Look-ups in named tables: a row name and a column name give one cell, copied from the table.

Table Fel
,Dakopo,Gesob,Vevas,Nit
Zoza,180,183,166,76
Vevi,165,148,158,140
Mati,100,108,93,61
Fibared,79,74,110,235

Vevas of Fibared: 110
Dakopo of Fibared: 79
Gesob of Vevi: 148
Nit of Zoza: 76
Vevas of Mati: 93
Vevas of Vevi: 158
Gesob of Zoza: 183
Nit of Mati: 61
Dakopo of Zoza: 180
Nit of Fibared: 235
Vevas of Zoza: 166
Dakopo of Mati: 100
Gesob of Mati: 108
Gesob of Fibared: 74
Dakopo of Vevi: 165
Nit of Vevi: 140
Row with the largest Vevas: Zoza

Table Pob
|  | Nebalu | Suronuz | Noz | Vusesuz | Gemo |
|---|---|---|---|---|---|
| Regos | -2.29 | 1.19 | 6.58 | -0.33 | 3.02 |
| Zedepud | 2.05 | 2.72 | 1.15 | 1.82 | 1.56 |
| Sapa | -2.86 | 0.94 | 7.54 | -0.90 | 3.22 |
| Birut | 9.41 | 3.33 | -5.67 | 2.29 | -0.20 |
| Vovolez | -1.03 | 0.68 | 4.42 | 1.67 | 3.52 |
| Bav | 0.11 | 0.25 | 3.90 | 2.16 | 3.58 |

Gemo of Vovolez: 3.52
Nebalu of Birut: 9.41
Gemo of Birut: -0.20
Noz of Zedepud: 1.15
Gemo of Sapa: 3.22
Suronuz of Zedepud: 2.72
Nebalu of Bav: 0.11
Gemo of Regos: 3.02
Suronuz of Birut: 3.33
Gemo of Bav: 3.58
Which row has the largest Vusesuz? Birut

Rup =
,Gife,Tibil,Toz,Fisod,Nuse,Zugakuz
Katuti,0.5,0.5,0.5,0.3,0.6,0.3
Taresi,0.5,0.5,0.5,0.1,0.6,0.5
Fegube,0.5,0.5,0.6,0.4,0.7,0.5
Zabelu,0.5,0.5,0.5,0.5,0.9,0.5
Rit,0.5,0.5,0.6,0.7,0.6,0.8
Lakotun,0.5,0.5,0.4,0.5,0.6,0.3
Datife,0.5,0.5,0.5,0.1,0.6,0.5
Dep,0.5,0.5,0.5,0.5,0.9,0.5
Vupas,0.5,0.5,0.4,0.6,0.3,0.5
Pef,0.5,0.5,0.5,0.9,0.4,0.5
Kep,0.5,0.5,0.5,0.1,0.6,0.5
Zitato,0.5,0.5,0.5,0.5,0.9,0.5
Veg,0.5,0.5,0.5,0.9,0.6,0.5
Dukega,0.5,0.5,0.5,0.5,0.0,0.5

Dep, Nuse: 0.9
Dep, Zugakuz: 0.5
Taresi, Tibil: 0.5
Rit, Gife: 0.5
Zitato, Tibil: 0.5
Zitato, Gife: 0.5
Lakotun, Tibil: 0.5
Zitato, Zugakuz: 0.5
Zabelu, Fisod: 0.5
Zabelu, Tibil: 0.5
Rit, Toz: 0.6
Kep, Toz: 0.5
Taresi, Nuse: 0.6
Zabelu, Zugakuz: 0.5
Row with the largest Zugakuz: Rit

Vebat:
columns: Pezirim, Biva, Tobake, Zaz, Pulota, Zug, Sog, Tabog, Lol, Sipusa
Naf: [162, 152, 148, 102, 181, 176, 169, 117, 141, 150]
Pov: [126, 136, 122, 41, 205, 238, 203, 108, 89, 159]
Pir: [153, 145, 140, 64, 203, 208, 215, 125, 105, 149]
Dov: [157, 117, 103, 55, 185, 223, 158, 132, 88, 150]
Sefute: [122, 134, 117, 22, 227, 253, 214, 113, 66, 169]
Dunufo: [186, 123, 133, 114, 148, 170, 125, 141, 118, 131]
Somegu: [135, 112, 87, 27, 190, 245, 156, 116, 82, 164]
Dup: [210, 94, 82, 68, 162, 241, 116, 132, 94, 137]
Lomupe: [161, 114, 108, 119, 137, 192, 110, 132, 120, 136]
Pebagab: [143, 134, 113, 52, 205, 219, 213, 132, 89, 156]

Lol of Dup is 94
Lol of Lomupe is 120
Pezirim of Pebagab is 143
Sipusa of Pir is 149
Lol of Somegu is 82
Pezirim of Naf is 162
Tobake of Somegu is 87
Sipusa of Naf is 150
Sog of Pov is 203
Tabog of Sefute is 113
Pezirim of Pir is 153
Sipusa of Dov is 150
Sog of Lomupe is 110
Pezirim of Sefute is 122
Zaz of Pir is 64
Sog of Dunufo is 125

Zikurip:
	Mabazar	Perik
Diga	95	90
Bon	81	76
Mos	36	36
Ninit	22	25
Notep	66	64
Tez	48	51
Zap	59	55
Ret	93	90
Gagolog	23	28

What is the Perik of Zap in Zikurip?
55
What is the Mabazar of Ninit in Zikurip?
22
What is the Perik of Mos in Zikurip?
36
What is the Perik of Ret in Zikurip?
90
What is the Mabazar of Zap in Zikurip?
59
What is the Mabazar of Bon in Zikurip?
81
What is the Perik of Gagolog in Zikurip?
28
What is the Mabazar of Tez in Zikurip?
48
What is the Mabazar of Ret in Zikurip?
93
What is the Perik of Tez in Zikurip?
51
What is the Perik of Ninit in Zikurip?
25
What is the Perik of Bon in Zikurip?
76
What is the Mabazar of Gagolog in Zikurip?
23
What is the Mabazar of Diga in Zikurip?
95
What is the Perik of Notep in Zikurip?
64
What is the Mabazar of Notep in Zikurip?
66
What is the Perik of Diga in Zikurip?
90
What is the Mabazar of Mos in Zikurip?
36

Zalonul =
	Gobun	Menibur	Bis	Fug	Motu
Semo	64	42	97	57	58
Dotena	86	37	66	39	35
Faz	97	19	89	84	20

Motu of Semo is 58
Motu of Faz is 20
Menibur of Semo is 42
Fug of Faz is 84
Motu of Dotena is 35
Bis of Semo is 97
Fug of Dotena is 39
Menibur of Dotena is 37
Bis of Dotena is 66
Bis of Faz is 89
Fug of Semo is 57
Gobun of Faz is 97
Menibur of Faz is 19
Gobun of Semo is 64
Gobun of Dotena is 86
Row with the largest Motu: Semo

Bezera:
	Vefo	Sorofug	Leb	Gam	Vogi	Zuk
Mif	-67.276	3.836	-2.619	-88.420	0.237	-22.705
Tunam	1.999	13.661	-11.103	8.562	-32.421	-50.895
Taf	-2.551	11.472	8.673	96.346	49.764	-3.249
Kegu	-79.873	-7.921	-15.183	58.613	-20.558	-9.101
Morosik	-80.100	-4.042	-31.022	6.174	-33.164	0.975
Zes	40.250	-7.196	-3.255	-21.349	-47.341	-1.930
Lopub	-50.257	7.024	-16.476	27.220	-4.369	3.490
Vav	-68.730	7.420	12.897	28.334	-9.478	43.704

What is the Gam of Tunam in Bezera? 8.562
What is the Gam of Vav in Bezera? 28.334
What is the Leb of Zes in Bezera? -3.255
What is the Leb of Tunam in Bezera? -11.103
What is the Leb of Morosik in Bezera? -31.022
What is the Zuk of Taf in Bezera? -3.249
What is the Sorofug of Zes in Bezera? -7.196
What is the Vogi of Kegu in Bezera? -20.558
What is the Sorofug of Kegu in Bezera? -7.921
What is the Leb of Lopub in Bezera? -16.476
What is the Leb of Kegu in Bezera? -15.183
What is the Vefo of Mif in Bezera? -67.276

